Each row has a name. After each piece below comes the name of the row it's from, unless a question asks for something else. Each question is about the rows just above it.

z498: [-56  59   7  25  14 -46  14  -8  31  72   3 -30  16  14 -13 -34   3 -38
  18  59 -45   3  20  35 -87]
z893: [ 22 -12  85 -38  61 102 -14  83 -50  -9  26 -26  -4  54 -97  14  60  75
   1  49  49  -8   9 -36  72]
z741: [  25   58  -50   27  -65   11  -30  -79   50  -12  -16   56   17  -68
   67   43   -3  -38   60 -120  -62  -27  -24    0   -5]
z125: [ -3 -52   3 -11   4   7  62   0 -49 -25  81  82 -36 -13 -49   9 -90  49
  -4  17 -14  61  -8  16   5]
z759: [ 46  -3  38  -3   5  48  36  33 -57 -21  12   4 -10   6 -34   6  41  37
  -5  44  47  14  12  24  11]
z913: [ -8 -21  19  15  19 -63  -8  27 -20  60  36   6 -26 -27  22  32   0  17
   4  11   7 -26   3  16 -18]
z889: [-32   1  28 -36 -28  35 -22  58  44  28 -21 -17  -2 -43  23  58  19  30
  -7 -57 -15 -29 -10 -29  67]
z795: [ -4 -66 -85 -90  74  39 -90  96   5 -40  25  57  14  51   9  92   7  70
 100 -47 -33  70  62 -13 -47]
Which value is in both z759 and z893? | [14]
Is [ 16 -30   3  72  31] printed in one of the named rows, side by side and in this order? | no
Among the named rows, does one hold [-34   3 -38  18  59] next to each other, in this order? | yes

z806: [-32  32 119 -34 -60 -59  -9  46  29 -26 -56  16 -31 -30 -19  41 -30  22
 -60 -58  23]
z632: [-80 -98  17 -75  69  70 -84  21  31 -81  81  45  46 -79 -81  61 105  81
  62  68  69]
z878: [ 34  50   4  32  -6  -6  38 -18 -26  35  -8 -33   0  33  37   7 -18 -32
  -5  -6 -33]
z151: [-14 -25  -9 -13  38  38 -17 -10  -7 -15  41  -3  27 -14 -15  27  41  12
  35  37   6]
z660: [ 31  17 -39  30  44  44  26 -46 -49  30  42 -51  34  30  30  23  19 -41
  44  43 -47]
z161: [ 13  29  15  12   5   5  19 -12 -20  15   6 -25   8  13  17  24   1 -16
   5   5 -20]
z552: [-9 -3 12 -9  7  8 -8  9  9 -9 11 11  5 -9 -8 11 20 20  6  7 17]
Which row holds this, read backwards? [11 11 -9  9  9 -8  8  7 -9 12 -3] | z552
Which row holds this, read backwards? [-8  8] | z552

z433: [-29 -24 -10  48   7  30 -13  17 -18  12 -18   9  12 -34  -6   7 -15 -24
   6 -20  29  46 -20  25 -18  -8 -12  20  -4  -2  25 -33  -4  20   2 -10
  33]
z887: [-11 -24 -10  48   7  30 -13  17 -18  12 -18   9  12 -34  -6  12 -15 -24
   6 -20  29  46 -20  25 -18  -8 -12  20  -4  -2  25 -33  -4  20   2 -10
  33]
z873: [ -12   46    7  -99  -91 -104   25  -55   34   -5   20  -71  -45   50
   19   21   27   34  -65   22 -110 -103   35  -96   32    8  -23  -99
   18  -24  -94   48  -10  -79  -84   39  -52]
Does one of the named rows hold [-23 -10  48] side by side, in this order? | no
find: [ -12   46    7  -99  -91 -104   25  -55   34   -5   20  -71  -45   50
   19   21   27   34  -65   22 -110 -103   35  -96   32    8  -23  -99
   18  -24  -94   48  -10  -79  -84   39  -52] | z873
Is [ 25 -18] printed in one of the named rows, side by side and in this order? | yes

z947: [-15  -4  -3 -27  64 -21  -4  19 -18 -41 -33  35 -24 -36 -11  21  31   9
  -9 -34 -47 -42 -17  38  -6 -30 -26 -23  35  24  26 -21 -15 -68  17 -38
  24 -20  39  -7 -13  -8   7  45 -33 -12 -47 -16 -34]
z557: [ 105  -35  -51   89   -1  -30  106  -69  -71  -93  103  -45  -78  -59
   78   88   51  -57   43  -60  -17  -88 -111  -59   78  -91   -9  -73
   43  -95  -58   95   78   18   96   60   94 -100  -62  -59   96   82
  -61  -59   44  -66   53   67   52]
z675: [ 13 -20   2  11 -18 -10  10 -19 -15 -22  13 -22  -3 -26  14   9 -13 -23
   1  -8   8 -13 -10 -26  19 -14  13 -17 -10 -20 -27  13  17  10  11  22
   3 -17 -12  -2  17   3 -23 -21  18   3  20  18   4]
z86: [ 32  -9  11  30 -40 -29  21 -49 -18 -33  35 -24 -36 -41  22  25   5 -31
  31   9  51 -10 -22 -44  27 -20  14 -24 -22 -40 -37  42  34  46  22  36
  14 -26 -19 -17  32  12 -25 -37  30  -7  43  31  20]
Among the named rows, does one hold [-37  30  -7  43] next to each other, in this order? | yes
[-41 -36 -24  35 -33 -18] is which row, read backwards? | z86

z26: [-52 -38 -14 -46]
z200: [-27 -32 -83 -64]
z740: [-13  -7   8 -33]
z497: [-33 -18 -28 -89]
z458: [-55 -46 -41  32]
z516: [-38 -20 -53   2]
z418: [ -4 -33 -62 -25]
z325: [ 25   8 -33 -50]
z649: [-20 -52 -89  -1]
z638: [ 15  18  44 -18]
Which value is in both z26 and z649? | [-52]
Among the named rows, does one hold [ -1 -89] next to each other, in this order? | no
Which value is in both z458 and z26? | [-46]
Which value is in both z497 and z325? | [-33]
Is [-46 -41  32] printed in one of the named rows, side by side and in this order? | yes
Which row holds this, read backwards? [-20 -38] | z516

z849: [-13 -28 -30 -23 -28 -17   2  28  59  63 -22  64 -16  11 -26  35  29  50
 -18  27 -61 -47  46]
z78: [  2  27   3   0   1  -1  20  35 -17 -47   0 -41  -5 -47  -4  46   3 -46
   1  39 -14  17  65]
z282: [-26 103 -31 -21 -27 -19 -22 -14   1  20 -24  16 -17  28 -25   8 -25  35
 -21 -15 -36  91  11]
z148: [  0   1  -1  20  35 -19 -47   0  20   6  21   8   8   5  16 -37  17   1
  20  55  12  10 -44]
Which row holds [  0 -47 -17  35  20  -1   1   0] read backwards? | z78
[55 20  1 17] is which row, read backwards? | z148
Which row holds this, read backwards? [28  2] | z849
find: [  0   1  -1  20  35 -19 -47   0  20   6  21   8   8   5  16 -37  17   1
  20  55  12  10 -44] | z148
The row with [  2  27   3   0   1  -1  20  35 -17 -47   0 -41  -5 -47  -4  46   3 -46
   1  39 -14  17  65] is | z78

z145: [ -11    1   45   12  -57  -13   38    1  105   11   28   26   65   24
 -113  -24   36  -34   18  -59   25   -3   63   21   -8  -42  -21   20
  -46  -26   50   44   21    5  -40   43  -37  -12  -32    2  -16   43
   38  -27   -7  -24  -47   41   40   11  -17   12   -6]
z3: [ -2  -3   7 -23   3  49 -44 -19 -54 -20  11 -19  10  -8 -75  19 -33   5
 -44  -9 -26  71 -22  36  10 -25   9 -21   8 -40  -5 -17 -15  28 -39 -11
 -31 -37 -14  31  11  23 -22  34 -59 -91 -48 -11   7 -33   9 -12 -22]
z633: [ -1 -37  -6 -27  -1 -55 100  21  15 -11  20  40 -58  28  17 -68 -16  10
  -5   1  62 -48  33 -21  78   9 -21   8 -25 -40  -5  21 -26 -15 -32  16
  28  47  22   3 -40  26  29  41 -21   7  15  63 -10 -17 -32  -8 -19]
z508: [  3 -42  41  -9  19  10  21  17  -2 -39 -35  -8  18 -35  50 -73  38 -16
 -19 -22 -32  36   0  19  30   8 -11 -28  26 -10 -81  -6 -59  -6 -18   1
  13 -46  10 -19 -40 -27 -16 -78  29 -24  21  32   9 -18   4  15 -35]
z362: [-16 -29  12 -60  21 -13 -19  31 -74  -1  19   9  13  15 -31  32  20 -29
  23  13   5  25 -25  59  42 -27 -11   0  67  19  50  36  -4 -18  20   1
  28 -18  -4 -22   1 -32  22  50  56   8   5  30  19 -39   4  64 -44]
z793: [-22  32  21  -1 -45 -14  56 -16 -35 -50 -19   6  20  -2 -49  41  74 -29
  -7 -10 -18   6   9 -13  -6 -32  26  18  24 -80  32   0 -23 -19 -19  41
   8  -2   7 -63  24  -6 -25   2 101 -25 -53 -50   3  42  21 -58  40]
z568: [ 10  20 -11   8  54 -22  10  11  17  37  54  53 -38 -28  -1  10 -61 -35
   3 -26  73  -8  11  28  -2 -23  36   4  -6  49  13   1  37  26 -54  50
 -84  15  -6  42  32 -23 -21  30 -21  -1 -65  22   4 -32 -46  10 -17]
[-22  32  21  -1 -45 -14  56 -16 -35 -50 -19   6  20  -2 -49  41  74 -29
  -7 -10 -18   6   9 -13  -6 -32  26  18  24 -80  32   0 -23 -19 -19  41
   8  -2   7 -63  24  -6 -25   2 101 -25 -53 -50   3  42  21 -58  40] is in which row? | z793
Which row holds [ 10  20 -11   8  54 -22  10  11  17  37  54  53 -38 -28  -1  10 -61 -35
   3 -26  73  -8  11  28  -2 -23  36   4  -6  49  13   1  37  26 -54  50
 -84  15  -6  42  32 -23 -21  30 -21  -1 -65  22   4 -32 -46  10 -17]? | z568
Which row holds this, read backwards? [-33  19 -75  -8] | z3
[-40   3] is which row, read backwards? | z633
Does one of the named rows hold [-35  -8  18] side by side, in this order? | yes
[ -11    1   45   12  -57  -13   38    1  105   11   28   26   65   24
 -113  -24   36  -34   18  -59   25   -3   63   21   -8  -42  -21   20
  -46  -26   50   44   21    5  -40   43  -37  -12  -32    2  -16   43
   38  -27   -7  -24  -47   41   40   11  -17   12   -6] is in which row? | z145
[ -5 -40   8 -21   9 -25] is which row, read backwards? | z3

z699: [29 43 43 33 -7]
z166: [  43   29 -113   67  -89]
z357: [43 29 47 -7 33]
Does one of the named rows hold [43 33 -7] side by side, in this order? | yes
Is [33 -7 47 29] printed in one of the named rows, side by side and in this order? | no
Which row holds [43 29 47 -7 33]? | z357
find: [  43   29 -113   67  -89] | z166
Among the named rows, does one hold [  43   29 -113] next to each other, in this order? | yes
Does one of the named rows hold [43 29] side by side, in this order? | yes

z943: [ 76   6   4 -29]
z875: [-36  12  15  -1]
z725: [  2 -51  24  80]
z500: [ 42 -85  16 108]
z578: [ 29  36 -22 -20]
z188: [ 36 121 -35 126]
z398: [ 46 -50  38  27]
z678: [ 24 -56 -30  -8]
z108: [28 75  8 52]
z594: [ 24 -71   4 -62]
Which value is in both z725 and z594? | [24]
Is [ 42 -85  16 108] printed in one of the named rows, side by side and in this order? | yes
Among the named rows, does one hold [6 4] next to each other, in this order? | yes

z569: [ -7 -10  -9   2  27   5 -64  -5 -37 -13   2 -10   5   4 -31]
z196: [ -14  -60  -18    3   52   10 -124  -10  -72  -26    4  -19   10   10
  -60]
z199: [ -7 -10  -9   2  27   5 -63  -5 -37 -13   3 -10   5   5 -31]
z744: [ -2  -3  -2   1   8   1 -19  -2 -11  -4   1  -3   1   1 -10]
z289: [ -14  -21  -18    3   52   10 -124  -11  -72  -25    4  -19   10    9
  -60]
z100: [ -14  -20  -18    3   -4   10 -123  -10  -73  -26    5  -19   10    9
  -60]
z159: [ -7 -10  -9   2  27   5 -64  -5 -37 -13   3 -10   5   5 -31]
z405: [ -2  -3  -3   1   8  -3 -20  -1 -12  -4   1  -3   2   1 -10]
z204: [ -3  -3  -3   1   8   1 -20  -2 -11  -4   1  -3   2   1 -10]
z630: [ -2  -3  -2   1   8   1 -19 -10 -72 -26   5 -19  10   9 -60]
Which row holds this, read backwards? [-11  -2 -20   1   8] | z204
Is [  2  27   5 -64] printed in one of the named rows, side by side and in this order? | yes
Does one of the named rows hold [ 27   5 -64] side by side, in this order? | yes
Is [-10 -74 -26   5] printed in one of the named rows, side by side and in this order? | no
Is [-3 -3 -3] printed in one of the named rows, side by side and in this order? | yes
The row with [ -7 -10  -9   2  27   5 -63  -5 -37 -13   3 -10   5   5 -31] is | z199
The one value in z159 and z289: | [3]

z340: [-52  38   0  -3]
z580: [-8 12 31 23]
z763: [ 73 -46 -22  29]
z681: [ 89 -73 -62 -83]
z524: [ 25 -58 -80 -91]
z617: [-52  38  -8  10]
z238: [-18  -4  -3  12]
z828: [ 73 -46 -22 -37]
Shared by z580 and z617: | [-8]
The one value in z340 and z238: | [-3]
Shared by z238 and z340: | [-3]
Is [-52  38   0  -3] printed in one of the named rows, side by side and in this order? | yes

z934: [-30 -15  38   3 -72 -71]
z156: [ 12 -57  -1   9 -39 -16]
z695: [-30 -15  38   3 -72 -38]
z177: [-38 -44  92  27 -16 -72]
z214: [-39   9  -1  12 -57 -39]
The row with [-30 -15  38   3 -72 -71] is | z934
The one value in z156 and z177: | [-16]
Does one of the named rows hold [-1 12] side by side, in this order? | yes
[-57  12  -1   9 -39] is which row, read backwards? | z214
Among the named rows, does one hold [-38 -44  92] next to each other, in this order? | yes

z75: [ -38 -124  -31  -37]
z591: [ 10 -30  10  10]
z833: [-38  -4 -38 -37]
z989: [-124  123  -30 -125]
z432: [  46 -123   48   46]
Does one of the named rows hold [ 10 -30  10] side by side, in this order? | yes
[  46   48 -123] is which row, read backwards? | z432
Does one of the named rows hold [  46 -123   48   45] side by side, in this order? | no
Shared by z989 and z75: | [-124]
The one value in z591 and z989: | [-30]
[10 10] is which row, read backwards? | z591

z331: [-85 -18   0   4  24 -18   8]
z890: [ -2  -4  -1  39 -38 -38   3]
z686: [  0  -6 -40   6 -19  -9   4]
z439: [ 39 -38  -2  -1  -4 -38   2]
z355: [-117    1    0    5  -36    2    4]
z42: [ 40  10  -4   1 -18 -19   7]
z940: [  3 -28  -2  -1  30 -34   9]
z394: [ 36 -36  -3   0  -6 -41   1]
z308: [-109    2    0    5  -42    5    4]
z829: [-64 -38  -1  -3   2 -23   5]
z696: [-18   2   1   3 -22   4  12]
Which row holds [-38  -4  -1  -2 -38  39] read backwards? | z439
Which row holds this, read backwards? [-41  -6   0] | z394
[  9 -34] is which row, read backwards? | z940
Is [-1 30] printed in one of the named rows, side by side and in this order? | yes

z935: [ -2  13  57  35   9  37  -8 -33  35 -30  -2   9  52  -5 -15  -5  49  51
  92 -35  29  10 -20  42  -1 -81 -35  84  23  36   7  45  -7   2 -47 -18
   3 -36]
z808: [ -4   9  10 -19 -20  12 -28  -5 -28  81 -12   4 -14  -5  19 -56  -3  -3
  17  35 -17  -2 -35 -15  11 -44 -13 -30  26 -21  37   5  19 -25 -38  28
  20 -44]
z416: [ -4  15   9 -13 -13   3 -25 -14 -22  71 -15  21  10 -11  11 -47  -9 -16
  18  44 -14   4 -51 -18  19 -38  -4 -28  35  -8  29  -4   7 -26 -60  37
   7 -36]
z426: [  1  11   9 -15 -15  17 -37 -12 -23  80 -11   6  -8 -18  15 -65 -11 -11
  13  37 -28  -3 -43 -14  10 -47 -13 -33  31 -23  42  -7  25 -29 -39  28
  20 -42]
z399: [-28  17  38  -8 -16  32  -5   6   3  76   2  -2  -9 -23 -29 -20  10  -5
  79   1   3 -17 -31 -11  22 -30  30  -8   7  26   8  -2  13 -19 -55  38
  16 -28]
z777: [ -3  13   6 -20 -22   2 -26  -8 -29  78 -14  11  -1  -3  22 -52  -3  -8
   9  45 -16   2 -47 -17  13 -42 -15 -32  34 -18  34   3  13 -26 -50  31
  11 -42]
z335: [-17  13  28 -15 -17  33 -18   4  -8  82  -2  -8 -21 -19  -9 -39   5   0
  52  12  -9 -14 -26 -10  16 -38  11 -18  10   1  26  -4  23 -24 -40  30
  22 -34]
z465: [-16   6  27  15   7  56  -2 -48  28 -23 -15   9  66  -5 -29  -8  43  33
  84  -9  18  15 -19  46  -1 -80 -39  81   2  46  19  41 -29 -21 -57 -17
  -1 -53]
z794: [-18  21  34   4  -9  38 -19  -9   8  71   5   9   4 -47 -32 -31  -8 -23
  75   8 -11 -17 -40  -9  23 -34  34 -12  21  23   9 -24  19 -24 -60  42
  19 -24]
[ 34 -34  23] is which row, read backwards? | z794
Which row holds this, read backwards? [ -3  -1  11 -14  78 -29  -8 -26   2] | z777
Does one of the named rows hold [-35  84  23  36   7] side by side, in this order? | yes
Is [81  2 46] printed in one of the named rows, side by side and in this order? | yes
Among the named rows, does one hold [-47   4   9] next to each other, in this order? | no

z172: [ 41 -62  89  41  -2 -12 -13 -48  46 -19  -4  -2  18  -6  51 -77  21 110]
z736: [-21  63  41 -62  89 -15  -2  41 -62  89 -13  -2  18  -6  51 -77  21 110]
z995: [ 47 -65 -19  45 -36 -21  63  41 -62  89 -13  42 -12 -13 -48  47 -19  -4]
find: [ 47 -65 -19  45 -36 -21  63  41 -62  89 -13  42 -12 -13 -48  47 -19  -4] | z995
[-65  47] is which row, read backwards? | z995
Which row holds this, read backwards? [ -2  -4 -19  46 -48 -13 -12] | z172
Which row holds [ -4 -19  47 -48 -13 -12  42 -13  89 -62  41] read backwards? | z995
Among the named rows, does one hold [-12 -13 -48  46] next to each other, in this order? | yes

z354: [-21  95  24 -39  19  13  33]
z546: [-21  95  24 -39  19  18  33]
z797: [-21  95  19 -39  19 -15  -1]
find: [-21  95  24 -39  19  13  33] | z354
Is [ 19 -39] printed in one of the named rows, side by side and in this order? | yes

z586: [ 38 -12  23  16  11  27  18   6  -7 -19 -43  -8 -95  10  -8  -3  17  44]
z18: [-13  -6 -13  14 -20 -34 -12  59   0  64   9  35 -27  47  68 -37 -17  39]
z116: [ -2  11  -7  -3 -31 -48 -13   3  63 -11 -11  35  31  70  10 -28  -6 -25]
z210: [ 14  -4   6  -8  29 -17 -16   8 -64  17  11   2 -22   0  63 -52   0  52]
Which value is in both z18 and z586? | [-12]
find: [-13  -6 -13  14 -20 -34 -12  59   0  64   9  35 -27  47  68 -37 -17  39] | z18
Among the named rows, does one hold [64  0] next to each other, in this order? | no

z488: [ -4 -66 -15 -86 -59  42 -32 -50 -10  -4 -52 -80  72  -8  51   9]
z824: [ -4 -66 -15 -86 -59  42 -32  68 -10  -4 -52  14  82 107  33 -47]
z719: [ -4 -66 -15 -86 -59  42 -32  68 -10  -4 -52 -80  72  -8  51   9]
z19: [  47  -14   12  -38   61  -76    0   -4   32 -107  -54   18   11   40
  -43   85]
Which row holds [ -4 -66 -15 -86 -59  42 -32  68 -10  -4 -52  14  82 107  33 -47]? | z824
Among the named rows, does one hold [-33  68 -10] next to each other, in this order? | no
[ -4 -66 -15 -86 -59  42 -32 -50 -10  -4 -52 -80  72  -8  51   9] is in which row? | z488

z619: [ -4  28 -39 -49 -72  37  81 -14 -20 -87 -27]
z509: [ 27  89 -78   6 -15  15  68  -8 -50  -9  63]
z55: [ -2 114 -39  -8 -38  52  12 -45 -47 -50  31]
z9: [ 35   6 -60 -34 -94   7  92 -10 -30  44 -12]
z110: [-50  75 -11  20 -24  52  -5 -60 -98  17  54]
z941: [ -9  52 -15 -47 -98  57  28 -47 -26 -57 -42]
z562: [  6 -15  15  68  -5 -50  -9  63 -98 -21  19]
z411: [ -4  28 -39 -49 -72  37  81 -14   8 -68  31]
z813: [ 53  76 -71   2 -53   7  51 -16 -30  68  43]
z814: [ -4  28 -39 -49 -72  37  81 -14   8 -68 -15]
z237: [ -32   67  -25   17  -47   44   14  -61 -105   24   18]
Does one of the named rows hold [  7  92 -10 -29  44] side by side, in this order? | no
Which row holds [ 63  -9 -50  -8  68  15 -15   6] read backwards? | z509

z186: [ 27 -83  34 -22  14  50   6 -40]
z278: [ 42  10 -33 -52  20  44   2  78]
z823: [ -9  28 -21  -3   2  19   4 114]
z721: [  0  45  42  10 -30 -52  20  44]
z968: [  2 -43  -7 -27   9  28 -13 -34]
z36: [ -1  23  12   0 -11  -7  11  70]
z506: [-14  27  27 -30 -36 -62  -4 -15]
z481: [ 0  0 -1  0  0  0  0 -1]
z979: [ 18  28   0  89  22   0  21 -31]
Which row holds this, read backwards? [ 44  20 -52 -30  10  42] | z721
Which row holds this, read backwards? [21  0 22 89  0 28 18] | z979
Does one of the named rows hold [ 0 89 22] side by side, in this order? | yes
Is [  2  -3 -21] printed in one of the named rows, side by side and in this order? | no

z467: [ -6  -7 104   6]
z944: [-39  48  10 -64]
z596: [ 11  -7 104  42]
z680: [-12  78 -89  75]
z616: [-11  82  37 106]
z97: [ 30 -39   9 -65]
z581: [   8  -25 -106   15]
z602: [ 10 -32  77 -25]
Does one of the named rows hold [-39  48  10 -64] side by side, in this order? | yes
[-32  10] is which row, read backwards? | z602
find: [-39  48  10 -64] | z944
The one value in z944 and z97: | [-39]
find: [ 11  -7 104  42] | z596
Which row holds [-65   9 -39] read backwards? | z97

